First come named turns, each shown by rows before and after it. For each pair of rows after them, which turns, in which order, take the first row to the second? The first pair is done for you.
z_568:
[-35.8   2.1 -21.4  16.6 -21.2  46.0   9.6  -7.5  18.7   1.6 -13.9  -9.5] -> [-37.7 -14.2 -20.6  27.1  -7.3  17.0  30.3 -20.3  -9.1  18.5 -25.9  -1.4]
[ 18.1  -5.3  -9.1 -15.1   2.8 -14.4 -12.6  30.4  30.8 -11.3  -4.7 -16.8] -> [  4.0   3.5  -6.7 -14.7  -5.9  32.8 -14.1  17.1  38.6  -1.2  -1.8  -1.6]
[ -0.9  31.0 -61.1  10.5 -14.2  -2.5 -27.1   9.2 -36.1 -39.8 -61.8  -5.8] -> [ -6.7  34.1 -60.4   9.5 -19.8  15.0 -30.2   5.3 -30.8 -38.9 -59.7  -2.2]
[ 11.9 -55.6 -37.6  23.4 -17.8  -3.0  29.4  22.6  16.9  -2.5 -20.4 -27.3] -> [ 12.3 -47.4 -39.0  18.6 -23.2  10.9  21.3  27.6  27.9  -7.4 -14.7 -30.4]
z_135:
[ 32.0  -1.1 -25.2 -18.4 -22.5  31.1 -20.3  -9.3   8.3  -6.0  -8.8 -10.0] -> [ 29.4  11.5 -19.0 -10.3 -22.3  25.9 -27.2  -6.8   4.2 -13.2   2.5 -17.6]
[ -5.9 -32.7 -26.5  50.5 -25.7   7.2  24.4  -0.5 -23.5 -13.4 -35.5 -20.1] -> [ -3.6  -1.3 -11.8  57.0 -23.1 -14.4   3.1   6.8 -31.6 -27.3 -24.2 -34.6]
[  5.8 -18.8 -29.2 -31.0  13.2 -15.2  11.9  10.9   1.4  -3.8 -26.6  30.6] -> [ -8.1 -21.6 -12.8  14.6 -18.5  49.9  18.8   2.5   4.2  10.2   5.6  13.4]
z_87:
[ -8.8  63.5 -10.8 -24.5  16.1 -18.8 -41.3  16.8  14.3 -51.0 -28.0  -9.9] -> [ 15.5  11.7  26.6 -65.0  37.0 -43.8 -17.1  19.7  40.1 -12.0   8.9  13.0]
[  9.6 -51.0 -51.0  20.7 -12.7   7.9  19.5   8.0   9.9  11.2 -20.4 -24.8] -> [-10.5  17.3 -64.5  15.2  -5.5  18.4 -12.4  -2.9  -5.5 -18.3 -45.7  -7.0]
[ 14.9  19.7  27.3 -18.1  10.4 -69.5 -32.5  13.7  21.6 -30.0  42.1 -49.5] -> [ 15.8   5.0  25.9  -4.7   2.4 -67.9 -25.7  16.9  19.8 -29.6  42.1 -62.9]
Now pairs of rows:
Between the rows of a pair lie 2 to 3 turns.
[ -8.3  21.5 -10.3 -34.8   0.2   8.5  11.0 -18.9 -14.0  13.7   4.7  46.7] -> [ 11.8  27.3 -14.2 -45.6  -0.4 -22.0 -14.1  15.9  10.3 -17.0  13.0  13.3]
z_568 z_568 z_568
[-11.0   7.3  15.4  27.6 -14.8  -4.5  25.5  10.0 -36.3   2.5  34.9  -4.3] -> [  9.2  16.0   6.5 -13.9  -1.2 -33.9   2.8  35.8  -8.7 -20.5  31.8  -6.8]
z_135 z_568 z_87
[-11.7  35.6  20.8  21.1 -10.2  -4.9 -17.8  10.4 -15.7 -10.2  21.5 -15.6] -> [ -1.8  -1.4  25.9  26.6 -14.1  -9.6  -2.8  14.9  -8.7   2.4  32.9 -27.1]
z_87 z_87 z_87
[  7.3   2.9 -23.8 -15.7   3.2   2.4   6.2  14.9   2.2  -7.3 -33.5  18.9] -> [ -2.9  35.1   4.7   2.6  -7.3  31.7 -11.8   9.6  -2.0  -7.8  -3.4  14.4]
z_135 z_87 z_135
[ -3.5 -19.7  -4.3  57.5 -48.1  40.4  24.9  -0.4  -3.5  -6.4  -4.2 -54.8] -> [  1.3  41.8   5.4  37.8 -32.9   6.3 -24.2  15.3  -4.2 -42.7   2.7 -64.7]
z_568 z_135 z_568
[ 10.8  17.4  22.8   6.7  14.9  -6.5 -19.9  -1.1  -1.6  -2.7  16.4   9.6] -> [ 20.4 -14.4  15.8  -0.6  17.5 -20.1  -3.8   2.8   8.1   6.5  12.5   7.7]
z_87 z_135
[  8.1  26.1 -13.7  29.8   3.5 -19.2   3.8 -12.5 -47.8  -5.5  -3.9 -18.7] -> [ 34.6   9.7  11.0 -20.7  19.3 -38.4 -10.1  11.3  -7.0   0.6  32.1 -12.2]
z_87 z_87 z_568
[-17.8 -22.8 -20.3  -5.9 -11.0  44.7  -0.6  14.0  12.5   0.9  13.0  -6.9] -> [-36.3  21.1   0.0  19.3  -0.8  23.2 -12.3  -0.3 -31.6  -5.2  13.9  -5.4]
z_87 z_568 z_135
[ -1.9 -22.2   2.3   1.5 -22.4  14.4 -13.0  20.6  21.1 -23.9   8.0 -52.1] -> [  9.4 -40.3 -14.9 -26.5  -9.2  -8.9  -3.4  20.4  27.1 -20.6 -17.3 -33.6]
z_135 z_135
[ 23.8  -5.4 -49.0  -3.5   9.1   7.6  -2.6  14.6 -16.6 -27.3 -28.4  15.0] -> [ 12.1  30.2  -2.5  27.0  -4.6  39.2 -24.6  13.0 -23.6 -23.5  21.3  -0.7]
z_87 z_135 z_135
[-29.9   9.2 -13.7  15.9   8.8   0.7  19.8 -17.4 -27.2  10.0  -5.5  18.4] -> [-18.9  15.5 -10.5  19.9  10.7 -35.8   9.7   2.1 -30.4  -6.1   1.2  -1.5]
z_135 z_568
[ -1.1 -14.4  44.0 -13.0  -0.1   5.6  33.4 -18.4  -9.7  25.0  44.2  59.5] -> [ 10.3   4.5  44.7  14.6   2.1 -62.6  11.7   7.8 -33.5 -11.2  46.5   4.9]
z_135 z_87 z_135
[ 21.4 -37.9  20.5 -12.4   1.7 -13.5  16.1  19.3  20.3  -0.3  35.8  -7.4] -> [ 20.3 -36.1 -28.1  -2.6  -6.2 -21.7  20.2  20.6   9.6 -24.3 -14.1 -16.7]
z_87 z_135 z_135
[ 24.4   3.3  37.9  -7.2  -2.8 -21.1 -20.4  32.1   4.1 -11.2  44.8 -17.3] -> [ 22.6 -21.4  13.7 -30.9 -12.2  27.6  -8.2  25.0  37.7   0.1  29.5   7.9]
z_135 z_568 z_135
[ -5.1 -22.0 -35.6  -6.7 -23.9  34.8  24.3 -11.4  -4.7  11.1  12.0 -33.9] -> [-10.9  49.5  -3.1 -25.6   1.4   1.0 -19.7  -6.8 -17.1 -11.1  30.7 -26.3]
z_135 z_87
[-21.2  36.3  -7.4  20.2   3.8   2.7 -16.7  -8.9  -6.7  -8.1  -5.2  -7.3] -> [-20.8   3.0 -25.6   6.7   7.0  13.2   9.3 -20.8  -1.0  10.3 -27.2  16.8]
z_568 z_135 z_135
[  2.1  -2.0   5.1   1.0  -0.2 -12.7 -10.0   6.0 -11.7   1.8   4.2 -23.2] -> [  1.8  -8.7 -11.3  -4.0   1.0 -13.0  -4.8   3.2 -10.1  -1.1 -15.9 -20.4]
z_135 z_87
[  2.8 -17.1  16.2   4.0  13.6  -9.4  20.9   3.9   8.6   6.8  16.5   5.8] -> [ 1.6 -9.4 21.8  6.3  7.6 -7.6 11.2 12.3 11.0 -0.6 24.5 -4.1]
z_135 z_568
[  3.6  -1.0 -18.9 -12.8   7.7 -15.9   3.4   4.5  -9.8 -18.9 -31.8  21.0] -> [ 13.2 -28.4 -15.2 -11.7  -0.9 -16.4   8.7  17.1   8.8 -12.9 -16.0   5.4]
z_568 z_87 z_87
[ -1.1  -4.6 -26.9  27.5   0.0  53.3 -16.1  14.2   6.2 -46.0   0.7 -27.2] -> [-14.7 -28.6 -21.3  45.1  17.5  25.5  21.1 -18.1 -42.0 -11.8 -16.3   2.7]
z_568 z_568
[ 27.4 -33.3 -29.4 -42.1 -14.2  -1.8 -12.6  29.9  53.8 -15.5 -17.9 -16.7] -> [-25.5   3.0  12.2  19.6 -30.9  76.2   4.1 -26.6  -3.1  26.5   5.0  11.7]
z_568 z_135 z_568
[-17.3  42.3  10.5  -0.6   8.7  -6.3   5.3 -12.6 -45.5   7.6 -36.6  21.3] -> [  4.8 -13.3  37.1  -8.3  15.3 -42.5  27.0   4.9 -30.5  27.9  -5.0   6.0]
z_87 z_135 z_568
[ -1.3 -31.5 -22.1  11.2 -14.6  34.3  33.9 -16.4  -9.0  35.7 -27.2  26.3] -> [ -7.0  -1.8 -27.5  49.5 -22.0   8.9  16.5  -8.3 -35.8   9.8 -35.6  -7.9]
z_568 z_87 z_135
[ 20.1 -46.8   1.9 -15.8 -12.1 -50.1  -4.2  -5.5   3.8 -30.5  11.7 -48.5] -> [ 15.2 -36.1  12.8  -1.1 -21.1 -37.7 -10.5  -4.4   0.1 -31.4  24.7 -59.8]
z_135 z_135 z_135
[  0.2  18.7 -22.9 -38.8  -3.1  37.5 -14.8   5.6  33.6  -6.7  -6.3  18.9] -> [  1.6 -27.0 -10.5 -34.4   3.8  28.7  22.0 -10.1  22.2  25.5  -0.4  34.0]
z_87 z_568
[ -7.7  -3.2 -25.8  -2.3  11.4  -9.0   3.1  -8.9  -8.9  -1.7 -19.7  -2.6] -> [ -9.1 -13.7 -22.3  13.3   4.1  -4.7   8.2  -7.0 -12.5   3.1 -11.8 -13.5]
z_135 z_568
[ -0.1 -13.5 -10.3  16.1  12.7  42.1 -12.5   2.5  32.5   1.4  32.8 -33.8] -> [ -8.8  20.1  -4.9  -8.9  28.3  41.4 -29.8  -3.5  28.9  -4.5  29.3  -8.2]
z_87 z_87
[ -6.9  -4.3   8.0  -8.6  -1.4 -19.5  -8.2  26.6   1.5 -18.0  -6.0  -2.3] -> [-20.1  15.0  12.8  -7.1  -4.5  10.1 -14.2  14.7  -0.3 -13.1  -3.1  11.9]
z_568 z_568 z_135
[-11.3  38.7 -31.9 -40.8  18.9   3.9  -8.0 -23.1  -0.5 -11.4 -50.4  46.9] -> [ 12.9 -31.8  -7.6 -52.5  29.2 -35.8  27.5 -12.8   9.0  20.7 -25.1  44.8]
z_568 z_87
[-19.1  15.5 -14.4  -1.0   9.5  30.3  -5.9 -23.2  -8.0   4.0 -11.5  31.4] -> [-23.1  -2.1  -9.5  19.8   7.8  17.1  13.1 -28.5 -26.3  15.4  -6.6  23.4]
z_568 z_135
[ 13.7  27.1 -17.8   0.2 -10.4 -20.4 -33.9  28.6  11.4 -41.4  -4.8 -41.7] -> [ 11.3  -6.6 -49.2 -30.7 -11.7  25.9  -7.5  12.7  38.1 -20.0 -32.0   0.7]
z_135 z_568
